In the rows, zero is written as 128.
One turn sends every row of this set to another row. A few are shown first. Where does it send the rows asked after them?
Mivo: [122, 128, 127, 112, 123, 117, 164, 126, 147, 124, 95, 96, 130, 90, 118, 128, 121]
gem: [118, 115, 140, 142, 119, 142, 117, 89, 147, 111, 109, 139, 118, 135, 112, 118, 127]
Pomeb: [103, 141, 138, 134, 122, 135, 124, 119, 126, 120, 114, 133, 145, 136, 106, 99, 127]
Seda: [114, 120, 136, 147, 167, 123, 98, 124, 121, 123, 129, 121, 122, 130, 108, 139, 126]
nuki: [115, 125, 125, 153, 149, 115, 111, 124, 123, 126, 134, 119, 126, 147, 113, 158, 132]
Sof: [144, 124, 133, 134, 132, 112, 173, 100, 166, 120, 100, 110, 120, 114, 125, 129, 122]
gos: [136, 132, 145, 132, 148, 126, 165, 123, 156, 122, 101, 112, 125, 105, 114, 99, 107]
bupoz: [100, 135, 142, 147, 144, 117, 109, 121, 124, 122, 127, 121, 142, 142, 101, 150, 128]
Varab: [133, 143, 130, 124, 146, 107, 170, 122, 146, 125, 102, 106, 135, 102, 124, 106, 127]
nug: [120, 127, 130, 122, 113, 125, 169, 132, 154, 129, 102, 99, 129, 109, 112, 128, 108]
Ruruk: [128, 119, 107, 146, 113, 129, 133, 107, 137, 124, 123, 129, 118, 154, 131, 135, 141]
Zarit: [123, 139, 129, 153, 148, 127, 111, 153, 152, 139, 120, 143, 134, 136, 121, 149, 119]
vep: [112, 117, 143, 148, 153, 118, 100, 101, 133, 116, 122, 125, 122, 130, 107, 155, 131]
fazat: [125, 129, 117, 131, 150, 134, 114, 128, 117, 123, 120, 128, 120, 119, 125, 93, 140]
sevi: [107, 133, 134, 139, 153, 105, 104, 108, 120, 120, 123, 117, 137, 124, 110, 154, 142]
pafak: [133, 133, 143, 138, 127, 122, 178, 116, 164, 124, 104, 112, 130, 126, 114, 117, 107]
lafo: [114, 153, 125, 141, 139, 109, 116, 141, 147, 137, 114, 140, 149, 128, 125, 158, 134]
fazim: [148, 130, 115, 133, 143, 110, 174, 123, 151, 128, 108, 105, 119, 114, 134, 119, 127]
Gego: [123, 133, 107, 126, 131, 112, 123, 98, 123, 119, 112, 125, 130, 118, 135, 124, 162]
zave: [123, 133, 139, 138, 160, 119, 95, 121, 155, 125, 106, 146, 130, 101, 123, 149, 133]
Vube: [131, 114, 130, 121, 133, 132, 157, 135, 152, 125, 101, 100, 112, 93, 116, 116, 107]
Kani: [134, 116, 117, 124, 124, 125, 167, 139, 150, 130, 107, 95, 114, 107, 124, 130, 113]
Risil: [113, 145, 141, 139, 139, 112, 107, 116, 159, 127, 104, 146, 147, 115, 119, 161, 134]
dofet: [134, 124, 128, 149, 158, 126, 101, 135, 156, 133, 116, 145, 118, 120, 128, 153, 127]
burov: [130, 114, 130, 118, 123, 125, 161, 114, 160, 121, 95, 100, 116, 93, 118, 133, 115]

Varab turns into pafak
Pomeb turns into Ruruk
Where do these go?
bupoz turns into nuki
zave turns into Risil
Kani turns into Vube

One turn sends every row of this set to another row. A few are shown first. Where does it send the rows asked after them?
tenep: [135, 105, 133, 113, 151, 144, 114, 79, 133, 136, 116, 143, 119, 130, 127, 129]
Nevi: [128, 122, 140, 135, 159, 125, 136, 120, 139, 118, 121, 152, 104, 119, 115, 114]
ruge: [109, 107, 153, 108, 112, 130, 115, 140, 165, 130, 138, 121, 133, 118, 136, 152]
zemav: [136, 104, 137, 111, 146, 139, 118, 78, 132, 125, 111, 140, 115, 130, 128, 127]
gere: [141, 123, 143, 130, 152, 136, 130, 118, 153, 121, 127, 144, 112, 122, 118, 97]
matum: [118, 113, 160, 109, 99, 128, 145, 104, 127, 131, 125, 117, 141, 129, 121, 150]
Petiv: [120, 112, 135, 124, 101, 136, 111, 121, 126, 120, 125, 157, 163, 149, 158, 129]
tirod: [128, 126, 137, 139, 164, 135, 130, 124, 143, 133, 127, 153, 111, 120, 115, 116]
tilam: [120, 147, 128, 117, 129, 119, 110, 145, 129, 141, 125, 113, 130, 131, 158, 140]
gaviv: [117, 111, 158, 105, 109, 128, 116, 138, 167, 128, 132, 120, 134, 122, 139, 149]
vivat: [113, 140, 129, 117, 125, 109, 119, 141, 119, 120, 126, 113, 117, 127, 156, 141]
tave: [113, 107, 132, 125, 100, 131, 116, 119, 118, 108, 128, 158, 156, 145, 156, 131]
met: [124, 117, 161, 109, 100, 134, 142, 106, 133, 142, 124, 117, 147, 131, 122, 148]
kadap: [123, 146, 135, 114, 122, 112, 116, 141, 127, 126, 118, 111, 122, 133, 161, 136]
fos: [108, 105, 152, 106, 111, 125, 118, 138, 161, 120, 138, 120, 128, 116, 136, 153]
Mupa: [120, 111, 137, 124, 98, 132, 115, 119, 123, 110, 123, 156, 158, 148, 158, 128]
Visal: [116, 115, 156, 112, 105, 137, 139, 107, 130, 148, 133, 119, 149, 128, 118, 152]
Zenud: [113, 108, 130, 127, 103, 137, 111, 121, 121, 119, 132, 159, 161, 145, 155, 133]
mino: [132, 119, 137, 134, 156, 136, 129, 118, 146, 121, 136, 147, 111, 117, 113, 101]
sezin: [130, 120, 139, 134, 93, 126, 111, 130, 107, 114, 136, 147, 142, 144, 145, 107]
Fibo: [134, 124, 140, 135, 94, 134, 107, 131, 113, 125, 137, 147, 148, 147, 146, 107]
nezu: [125, 119, 133, 138, 98, 135, 107, 133, 109, 128, 144, 150, 148, 142, 142, 112]
nafaz: [135, 120, 140, 131, 152, 132, 131, 116, 148, 114, 130, 145, 108, 120, 116, 99]
ralon: [114, 108, 158, 104, 107, 124, 120, 137, 164, 118, 132, 119, 129, 119, 139, 148]
kibav: [139, 133, 144, 135, 159, 135, 130, 123, 150, 135, 116, 150, 115, 127, 119, 109]
Vafaf: [122, 115, 134, 137, 96, 129, 111, 131, 103, 117, 144, 149, 141, 139, 141, 111]
Zetaf: [137, 123, 138, 133, 156, 140, 127, 118, 153, 127, 133, 147, 115, 120, 115, 98]
lilus: [139, 130, 146, 133, 155, 126, 136, 121, 146, 119, 112, 149, 106, 125, 120, 109]
Tofum: [112, 110, 154, 113, 103, 132, 143, 106, 124, 138, 135, 120, 143, 125, 118, 155]
Zupi: [109, 139, 123, 119, 130, 116, 113, 144, 121, 133, 133, 116, 124, 125, 154, 145]
feza: [132, 103, 133, 112, 150, 141, 116, 79, 130, 128, 117, 142, 115, 128, 127, 129]
pogor: [139, 108, 138, 111, 147, 142, 115, 80, 135, 132, 112, 141, 119, 132, 128, 125]

gere turns into nafaz
nezu turns into Fibo
Where do these go?
pogor turns into zemav
Petiv turns into Mupa
ralon turns into fos
lilus turns into Nevi
vivat turns into Zupi
Visal turns into met

One turn sends every row of this set to another row. A few are shown first. Where does it send the rows asked after them?
leke: [110, 120, 128, 134, 126, 124, 111, 156, 110, 128, 143, 118]
Fozi: [131, 153, 120, 153, 144, 153, 163, 146, 129, 136, 109, 114]
lepir: [129, 118, 134, 160, 121, 114, 119, 158, 149, 107, 101, 112]
Pelo: [144, 139, 153, 136, 126, 138, 147, 155, 123, 139, 147, 127]
lonek: [117, 127, 142, 139, 113, 122, 129, 163, 105, 123, 147, 122]
zov: [132, 150, 131, 156, 137, 108, 112, 154, 155, 116, 141, 105]
zarep: [129, 121, 106, 148, 105, 135, 137, 158, 128, 93, 101, 111]
lile: [132, 137, 124, 150, 134, 119, 146, 178, 148, 111, 150, 130]
kete: [125, 157, 106, 123, 137, 106, 139, 131, 126, 100, 107, 117]
fova: [96, 137, 141, 142, 124, 145, 160, 146, 122, 103, 122, 116]
vuze: [124, 141, 113, 139, 140, 154, 169, 137, 140, 102, 114, 105]
mure: [135, 157, 104, 150, 102, 145, 156, 150, 122, 117, 119, 120]
Nesab: [128, 126, 134, 172, 135, 105, 132, 152, 149, 109, 112, 124]
Kan: [131, 134, 126, 124, 121, 120, 104, 140, 128, 129, 103, 134]
zim: [146, 136, 137, 121, 139, 128, 155, 126, 147, 139, 129, 111]
Lev: [118, 112, 121, 148, 133, 140, 109, 162, 131, 129, 138, 116]
Rifo: [127, 146, 115, 124, 143, 117, 139, 151, 164, 127, 136, 93]
Tele: [118, 114, 121, 130, 124, 99, 128, 163, 138, 113, 107, 101]
natok: [138, 134, 120, 116, 136, 115, 154, 139, 161, 125, 126, 98]
ginut: [117, 138, 121, 162, 151, 99, 140, 147, 143, 102, 111, 113]
purin: [112, 125, 129, 141, 143, 140, 168, 144, 156, 124, 114, 104]
beduk: [140, 148, 122, 117, 129, 142, 133, 133, 112, 89, 118, 127]
kase: [148, 163, 117, 146, 131, 142, 121, 131, 135, 117, 144, 102]
tinin: [122, 117, 123, 164, 139, 158, 146, 147, 145, 129, 121, 121]
zapa: [146, 152, 129, 155, 146, 124, 130, 155, 157, 141, 131, 100]
noban: [128, 152, 152, 117, 126, 135, 124, 165, 117, 96, 113, 111]
Gadur: [131, 147, 136, 123, 130, 151, 133, 149, 116, 82, 114, 119]
dol: [128, 161, 128, 119, 126, 133, 127, 132, 100, 125, 120, 121]
muf: [138, 120, 126, 135, 140, 123, 152, 152, 128, 122, 92, 88]
foded: [143, 164, 103, 126, 131, 131, 134, 129, 124, 128, 108, 122]
Totu: [128, 127, 144, 152, 114, 137, 130, 163, 127, 103, 139, 142]
dak: [123, 107, 126, 135, 114, 123, 120, 157, 113, 112, 103, 106]
Zaned: [134, 146, 145, 136, 125, 144, 151, 165, 115, 101, 146, 132]
buri: [139, 165, 114, 151, 123, 149, 155, 151, 124, 137, 118, 109]
molud: [125, 160, 144, 125, 142, 112, 115, 157, 135, 121, 135, 95]

leke turns into Nesab
Lev turns into ginut
kase turns into fova
Where do these go?
lepir turns into Rifo
zov turns into purin
Tele turns into zapa
zarep turns into molud

